[[138 153 140 118 122]
 [145 141 141 123 132]
 [136 120 127 127 140]
 [149 118 136 129 147]
 [111 130 122 131 114]
 [138 148 139 121 123]
 [110 134 118 124 117]]
->
[[145 141 141 123 132]
 [138 153 140 118 122]
 [138 148 139 121 123]
 [149 118 136 129 147]
 [136 120 127 127 140]
 [111 130 122 131 114]
 [110 134 118 124 117]]

[[118 128 128 123 122 120 124 122 128 129 131]
 [133 121 118 122 121 131 127 130 132 114 121]
 [132 119 116 135 134 130 130 139 132 114 123]
 [117 121 121 110 112 119 120 119 129 117 122]
 [130 142 149 123 140 147 144 135 119 144 134]
 [119 130 135 123 130 122 129 126 122 137 132]]
->
[[130 142 149 123 140 147 144 135 119 144 134]
 [119 130 135 123 130 122 129 126 122 137 132]
 [118 128 128 123 122 120 124 122 128 129 131]
 [117 121 121 110 112 119 120 119 129 117 122]
 [133 121 118 122 121 131 127 130 132 114 121]
 [132 119 116 135 134 130 130 139 132 114 123]]

[[128 143 129 126 130 120  98 101]
 [128 119 113 112 115 114 111 121]
 [138 107 141 147 144 133 129 101]]
->
[[138 107 141 147 144 133 129 101]
 [128 143 129 126 130 120  98 101]
 [128 119 113 112 115 114 111 121]]

[[101 141 137 129]
 [120 143 138 111]]
->
[[120 143 138 111]
 [101 141 137 129]]

[[132 126 134 122 114 125 150 136]
 [126 133 126 131 125 133 129 115]
 [123 140 119 132 146 127 114 117]
 [125 147 131 125 116 130 157 125]
 [119 135 122 121 126 127 129 121]]
->
[[132 126 134 122 114 125 150 136]
 [125 147 131 125 116 130 157 125]
 [126 133 126 131 125 133 129 115]
 [119 135 122 121 126 127 129 121]
 [123 140 119 132 146 127 114 117]]

[[125 126 127 126 137 123]
 [142 116 123 150 118 135]
 [134 128 133 127 128 129]]
->
[[134 128 133 127 128 129]
 [125 126 127 126 137 123]
 [142 116 123 150 118 135]]

[[152 130 122 129 127 122 129 138 126]
 [123 110 130 144 125 130 129 135 132]
 [127 137 137 119 128 137 138 141 131]]
->
[[127 137 137 119 128 137 138 141 131]
 [123 110 130 144 125 130 129 135 132]
 [152 130 122 129 127 122 129 138 126]]

[[154 129 129 121 125 130 149 127 140]
 [138 125 128 130 127 145 126 131 133]
 [104 121 134 130 115 142 122 112 128]]
->
[[104 121 134 130 115 142 122 112 128]
 [154 129 129 121 125 130 149 127 140]
 [138 125 128 130 127 145 126 131 133]]

[[130 138 132]
 [137 139 108]
 [143 141 111]
 [106 156 120]
 [110 122 137]
 [120 122 128]]
->
[[110 122 137]
 [130 138 132]
 [120 122 128]
 [106 156 120]
 [143 141 111]
 [137 139 108]]
---
[[145 146 152]
 [135 131 142]
 [121 123 128]
 [128 129 124]]
->
[[135 131 142]
 [121 123 128]]

[[108 131 139]
 [111 117 138]
 [117 130 137]
 [151 138 106]
 [130 145 134]]
->
[[111 117 138]
 [117 130 137]]

[[121 130 129 126]
 [125 123 116 120]
 [152 128 132 120]
 [153 126 131 119]]
->
[[125 123 116]
 [152 128 132]]

[[127 127 125 131]
 [105 116 120 131]
 [107 110 117 125]]
->
[[105 116 120]
 [107 110 117]]

[[133 116 123 117]
 [142 126 118 113]
 [137 131 153 130]
 [136 132 152 128]]
->
[[142 126 118]
 [137 131 153]]

[[137 141 143]
 [117 118 123]
 [114 103 106]]
->
[[117 118 123]
 [114 103 106]]

[[123 120 134]
 [129 155 124]
 [121 140 130]
 [142 133 130]
 [134 155 117]]
->
[[129 155 124]
 [121 140 130]]

[[130 104 151 117]
 [139 124 131 133]
 [112 107 138 107]]
->
[[139 124 131]
 [112 107 138]]
---
[[147 145 105 145 135]
 [147 153 102 146 133]
 [147 149  99 154 140]]
->
[135 146  99]

[[127 154 117 126]
 [129 152 115 125]
 [127 152 122 126]
 [103 107 116 127]]
->
[126 115 152 103]

[[118 128 136 119]
 [129 134 133 107]
 [127 127 124 145]
 [112 123 138 125]]
->
[119 133 127 112]

[[134 138]
 [123 101]
 [114 108]
 [125 120]
 [111 124]]
->
[138 123]

[[143 107 124]
 [114  98 157]]
->
[124  98]

[[117 141 116 140 150]
 [117 142 116 141 150]
 [117 115 126 131 150]]
->
[150 141 126]

[[126 117]
 [150 143]]
->
[117 150]
---
[[120 121 130 129]
 [153 131 129 130]
 [135 122 133 137]
 [121 129 124 127]]
->
[[131 129]
 [122 133]]

[[141 141 148 129]
 [138 152 124 136]
 [121 103 116 125]
 [132 137 137 127]
 [140 145 139 123]]
->
[[152 124]
 [103 116]]

[[133 119 135 123 128]
 [142 123 134 115 139]
 [131 106 117 123 131]
 [127 117 130 130 115]
 [125 109 133 125 117]]
->
[[123 134]
 [106 117]]

[[126 146 123 125 145]
 [142 128 127  99 142]
 [109 145 124 146 135]
 [122 105 138 140 108]
 [130 130 118 146 115]]
->
[[128 127]
 [145 124]]

[[126 134 100]
 [153 114 119]
 [128 123 156]]
->
[[114 119]
 [123 156]]

[[124 139 145 111 156]
 [115 139 130 113 154]
 [125 145 137 125 142]
 [117 144 128 125 140]
 [123 142 136 127 142]]
->
[[139 130]
 [145 137]]

[[126 118 130]
 [128 126 125]
 [126 130 132]
 [125 106 148]
 [129 124 117]]
->
[[126 125]
 [130 132]]
